Here are some points, one per row:
[1.5 0.8 0.4 1.4 1.6 0.3 0.9 1.4 0.4 0.9 0.5 0.9 0.6 0.7 1.6 1.2 0.0 0.0 1.3 0.2 0.0 0.8 1.5 0.4]
[1.5 1.1 0.4 1.1 1.6 0.0 1.4 1.3 0.4 0.8 0.2 0.5 0.5 0.1 1.3 1.7 0.2 0.2 0.9 1.0 0.2 1.1 1.5 0.3]
[1.4 1.6 1.0 1.1 0.1 0.7 0.0 0.3 0.1 1.6 0.5 0.5 1.2 1.8 1.1 1.6 0.1 0.9 1.7 0.5 0.3 0.8 0.6 0.0]
[ 0.0  1.9  1.0  1.1  0.3  1.2  0.5  1.7  1.3 -0.2  1.3  0.6  1.1  0.3  0.1  0.3  1.2  0.0  0.0  1.4  1.3  1.7  1.1
  0.4]
[ 1.0  0.5  1.7  1.0 -0.2  0.0  0.2  0.3  0.6  1.3  1.9  0.2  1.2 -0.4  0.8  1.0  1.3  1.3  1.3  0.3  0.8  0.0  1.6
  1.7]
[-0.1  1.3  1.5  1.5  1.6  1.3  0.9  0.5  0.8  1.6  0.3  1.0 -0.1  1.5 -0.1  1.5  0.3  0.6  1.2  0.8 -0.2  1.4  0.0
  0.3]
[0.0 1.4 0.3 0.5 0.8 1.1 1.3 1.2 1.6 0.2 0.7 0.8 0.9 0.1 1.8 0.2 1.1 0.6 0.1 1.6 1.6 0.6 0.4 0.8]
[-0.3  0.8  0.1  0.3  0.9 -0.1  1.4 -0.1  1.7  1.9  0.2  1.3  1.9  0.7  1.1  1.6  0.2  1.2  1.5  0.8  0.5 -0.2  0.9
  1.2]
[1.6 0.4 1.1 0.2 1.4 0.4 0.6 0.9 0.6 1.4 0.0 0.3 0.1 1.1 1.4 1.4 0.0 1.1 1.2 0.1 0.1 1.1 1.7 1.1]
[ 1.6 -0.4  1.9  0.1  1.8  0.5  1.3  0.4  0.8  0.0 -0.2  0.0  0.5  1.1  1.2  0.7  1.4  0.2  0.6  1.8  0.8  1.6  1.5
  0.2]
[1.5 1.0 1.3 0.2 1.6 0.2 0.8 0.8 0.4 1.3 0.0 0.3 0.1 0.7 1.2 1.4 0.2 1.5 1.2 0.2 0.2 1.2 1.7 0.4]
[ 0.4  0.6  0.2  0.5  0.5  1.7  1.1 -0.5  1.4 -0.2  1.0  0.7  1.0  1.3  1.0  0.2  0.8  1.8  0.7  1.3  1.8  1.4  0.3
  0.4]
[-0.2  0.4  1.6  0.0  1.4  0.1  0.7  1.3  1.5  1.8  1.0  1.2  0.2  0.5  0.0  0.6  1.7  0.8  0.7  0.7  1.4  0.2  0.7
  1.0]
[ 0.9  1.0  1.5  1.3  1.6 -0.1  1.3  1.5  0.5  0.0  0.8  1.1  0.5  0.8  1.8  0.6  0.4  0.1  0.3  1.6  1.5  0.4 -0.3
  0.5]
[ 0.4  1.3  0.0 -0.1  0.7  1.1  1.2  1.4  1.4  0.2  0.9  1.2  0.8  0.4  1.8  0.2  1.0  0.6  0.1  1.7  1.6  0.8  0.2
  0.6]
[1.5 0.5 0.0 0.4 0.5 0.0 1.3 0.2 1.5 0.8 0.0 0.7 1.8 1.0 0.9 0.5 0.0 1.5 1.5 1.1 0.5 1.8 1.2 0.2]
[ 1.0  0.0  1.1  0.6  1.4  0.5  1.2  0.6  0.9  1.6  0.9  1.0  0.1  0.1 -0.3  0.8  1.7  0.3  0.1  0.1  1.6  0.8  1.5
  1.6]
[ 1.1  0.5  1.8 -0.1  1.5  0.1  1.4  0.9  1.5 -0.1  0.0  0.4 -0.1  1.1  1.0  0.7  1.4  1.5  1.0  1.9  1.3 -0.1 -0.1
  0.8]
[ 1.5  0.1 -0.3  0.6  0.6  1.6  1.5  0.1  1.4  1.9  0.2  0.7  0.6  1.7 -0.2  0.0  0.7  0.8  1.0  1.6  1.0  1.4  0.5
  0.3]
[0.0 0.2 0.0 1.5 0.2 1.4 0.5 0.5 0.0 0.4 1.6 0.4 1.7 1.0 0.9 0.7 1.5 1.0 1.1 1.4 1.1 0.5 0.1 1.6]
[ 0.0  0.3  0.1  1.0  0.2  1.5  0.5  0.9  0.2 -0.2  0.5  1.0  1.6  1.0  0.3  1.4  1.6  1.4  1.7  1.7  1.6  0.2  0.3
  0.7]
[1.8 0.3 0.1 1.1 0.3 1.5 1.6 0.8 0.9 0.2 0.7 0.7 0.9 0.1 1.8 0.2 1.4 0.1 0.2 1.2 1.6 1.3 0.6 0.1]
[ 0.5  0.0  0.0  0.8  0.0  1.7  0.9  0.8  0.2  0.3  0.2  1.3  1.7  1.7  0.9  1.4  1.5  0.4  1.5 -0.1  1.6  0.6  0.6
  1.1]
[ 0.8  0.8  0.2  1.9  1.3  0.0  1.3  0.7  0.6  0.9  1.9  1.7  0.1  0.2  1.7  0.4  0.3  0.4  0.2  0.2  1.2 -0.1  1.5
  1.1]
[ 1.5  1.3  0.1  0.9  0.3  1.7  1.3  1.6  0.5  0.2  0.2  0.6  1.4  0.6  1.7 -0.1  1.2  0.2  0.1  0.0  1.4  1.0  0.6
  1.2]
[ 0.9  1.4  1.1  1.6  1.5  1.0  1.7  1.5  0.4 -0.2  1.2  1.0  0.2  0.8  1.5  1.3  0.5  0.1  0.3  0.4  0.5  0.0 -0.1
  0.6]
[-0.1  0.2  1.5  0.2  0.7  1.4  0.9  1.1  0.9 -0.1  1.6  0.8  0.9  0.4  1.2  0.3  1.6  1.4  0.9 -0.2  1.5  0.0  0.7
  1.5]
[1.1 1.5 0.0 1.3 0.1 1.3 0.3 0.0 1.3 0.4 0.9 0.6 1.6 0.7 0.5 0.3 0.1 1.9 1.6 1.3 0.0 1.5 0.8 0.4]
[ 0.8  1.7  1.7  1.0  1.4  0.3  0.8  1.8 -0.4  1.3  1.1  0.9  0.4  1.0  0.1  1.4  0.1 -0.1 -0.2  1.6  0.7  1.2  0.6
  0.5]
[ 0.0  1.8  1.1  0.2  1.0  0.5  1.6  1.3  1.6  0.4  0.9  1.3 -0.3  0.9  0.4  0.0  0.7  0.0  0.4  1.4  1.7  1.2  0.4
  0.9]
[ 0.8  0.5  1.7  0.6  0.0  1.6  0.1  1.3 -0.1 -0.3  1.2  0.3  0.3  1.9  1.6  1.7  1.1  1.5  0.1  1.2 -0.1  0.3  1.3
  0.8]
[ 0.2  0.2  2.0  0.1  0.7 -0.2  1.4  0.3  1.7  1.3  0.4  1.5  0.7  0.0  0.9  0.6  0.9  1.6  1.1  0.2  0.6  0.0  1.6
  1.4]
[ 1.3  1.6  1.1  1.5  1.3  0.5 -0.1  1.2  0.2  0.0  1.2  0.9  1.0  0.8  1.5  1.6  0.1 -0.1  0.9  0.6  0.0  0.4  1.3
  0.6]
[ 0.3  0.8  0.1  1.4 -0.1  0.4  0.1 -0.1  0.3  1.4  1.5  1.3  1.6  0.3  1.0  1.6  1.2  1.1  1.6  0.8 -0.1  0.7  1.3
  1.1]
[ 0.1  0.1  1.4  1.4  0.2  1.1  0.1  1.2  0.5  1.7  1.6  0.8  0.4  0.5 -0.1  0.8  1.3  1.3  0.3  0.8  1.5 -0.1  1.1
  1.1]
[ 1.5  1.3  0.8  1.5  0.4  0.4  0.3 -0.1  0.1  1.6  0.8  0.3  0.9  1.1  0.7  1.7  0.0  0.7  1.6  1.2  0.3  1.3  0.7
  0.3]
[1.9 1.6 1.0 1.5 1.5 0.0 1.2 0.7 0.6 1.1 1.5 1.0 0.0 0.4 1.6 1.2 0.2 0.4 0.8 0.6 0.1 0.1 0.4 0.2]
[ 0.9  1.5  0.5  0.8 -0.2  0.7  0.1  0.1  1.4  0.3  0.0  0.8  1.7  1.1  1.0  0.7  0.4  1.7  1.3  1.3 -0.1  1.6  1.2
  0.6]
[ 0.2  1.4  1.4  0.0  0.9  1.6  0.5  0.6  1.7  1.4  0.5  0.6  0.0  1.7  0.2 -0.2  0.8  1.7  0.2  0.1  1.2  0.2  1.4
  1.3]
[ 0.9  0.1  1.6  0.0  1.7  1.9  1.0  0.6  1.3 -0.1  1.6  0.1 -0.1  1.5  1.6  1.4  0.5  1.4  0.4  0.4  0.5  0.0 -0.1
  1.1]
[ 0.1  0.1  0.4  1.4  1.4  0.1  1.0  0.2  0.8  1.6  1.9  1.5  0.2  1.6 -0.1  0.8  1.7  1.3  0.6  0.2  1.4  0.6 -0.1
  0.7]
[ 1.5 -0.1  1.4  0.5  1.6  1.4  0.6  1.4  0.8  1.6 -0.1  0.9 -0.1  1.3 -0.2  1.3  0.2  0.2  1.0  0.5  0.1  1.2  1.3
  1.1]
[ 0.2  1.2  1.5  1.2  0.7  1.6  0.4  1.1 -0.1  1.7  0.6  0.5  0.9  1.4  0.0  1.6  0.1  1.2  0.9  0.8 -0.1  1.6  0.1
  0.3]
[ 0.2 -0.1  0.0  0.8  0.5  1.7  0.6  0.6  0.1  0.4  0.0  1.8  1.6  0.9  1.3  1.7  1.7  0.5  1.3 -0.1  1.3  1.0  0.5
  1.1]
Along one direction, these points spread out more than along any other. Take the direction at right angles to it along which they spread out most. Go by this last direction. For each point below, how far along it does it lie, from 0 to 99? 50 is the average, and the first point above lies past it. One standard deviation of the points above along it is 16.
[ 1.7  1.0 -0.1  0.5  0.9 -0.4  1.3  1.3  1.6  0.0  0.4  0.8  1.3  0.4  1.3  0.3  0.1  0.6  0.9  0.7  0.7  1.5  1.6
  0.9] 52
[0.1 0.1 1.4 1.2 0.2 1.2 0.0 1.4 0.6 1.7 1.6 0.8 0.4 0.5 0.0 0.8 1.3 1.2 0.4 0.8 1.3 0.0 1.1 1.3] 50
[ 1.4  1.0  0.1  0.5  0.2  1.8  1.6  1.7  0.7  0.2  0.5  1.1  1.5  0.5  1.6 -0.1  1.2  0.2  0.3 -0.2  1.1  1.1  0.9
  0.4] 49
[0.0 1.4 0.0 0.3 1.0 1.0 1.3 1.2 1.6 0.2 0.9 0.7 1.1 0.3 1.8 0.1 1.2 0.4 0.1 1.6 1.5 0.5 0.7 0.6] 57
[-0.1  0.5  0.3  0.7  0.3  0.9 -0.1  0.8  0.3  1.9  0.3  0.5  1.7  1.5  0.2  1.7  1.8  1.1  0.4  1.0  1.2  1.4  0.1
  1.0] 28
[0.7 0.4 0.1 1.4 0.6 1.0 1.3 1.9 0.3 0.0 0.9 0.9 1.6 0.5 1.4 0.8 1.3 0.0 0.6 0.0 1.5 0.1 0.9 1.2] 51
[0.1 1.1 0.5 0.9 0.1 1.6 0.3 0.0 1.1 1.5 1.4 0.4 1.3 1.7 0.0 0.2 0.7 1.2 0.6 1.2 0.5 1.8 0.3 0.6] 27
[ 1.2  0.0  1.2  0.0  1.5  0.6  1.1  0.6  0.7  1.7  1.4  1.0  0.3  0.4 -0.2  0.6  1.7  0.2  0.0  0.2  1.5  0.8  1.2
  1.6] 67
[ 0.7  0.7  1.5  0.0  0.1  1.7 -0.1  0.6  1.3  0.9  1.8  0.9  0.2  0.7  0.0  0.0  0.9  1.6  0.4  1.4  1.0  1.5  0.7
  0.9] 45
[ 1.8  1.3  1.6  0.2  1.6  0.5  0.4  0.3  1.1  1.3  0.6  1.0  0.2  0.5  0.8  1.5  0.1  1.3  1.1  0.3  0.1 -0.1  1.1
  0.9] 60
[ 0.9  1.1  1.8  0.6  0.2  1.8  0.0  0.2  1.0  1.3  1.2  0.2  0.6  0.6  0.1 -0.3  1.5  1.5  0.1  1.5  0.8  1.0  0.7
  0.8] 44
[0.6 0.0 0.0 1.5 1.0 0.5 1.2 0.0 0.2 1.6 0.5 1.5 0.5 1.3 0.0 0.7 1.8 0.4 1.2 0.2 1.5 1.9 0.0 1.1] 40
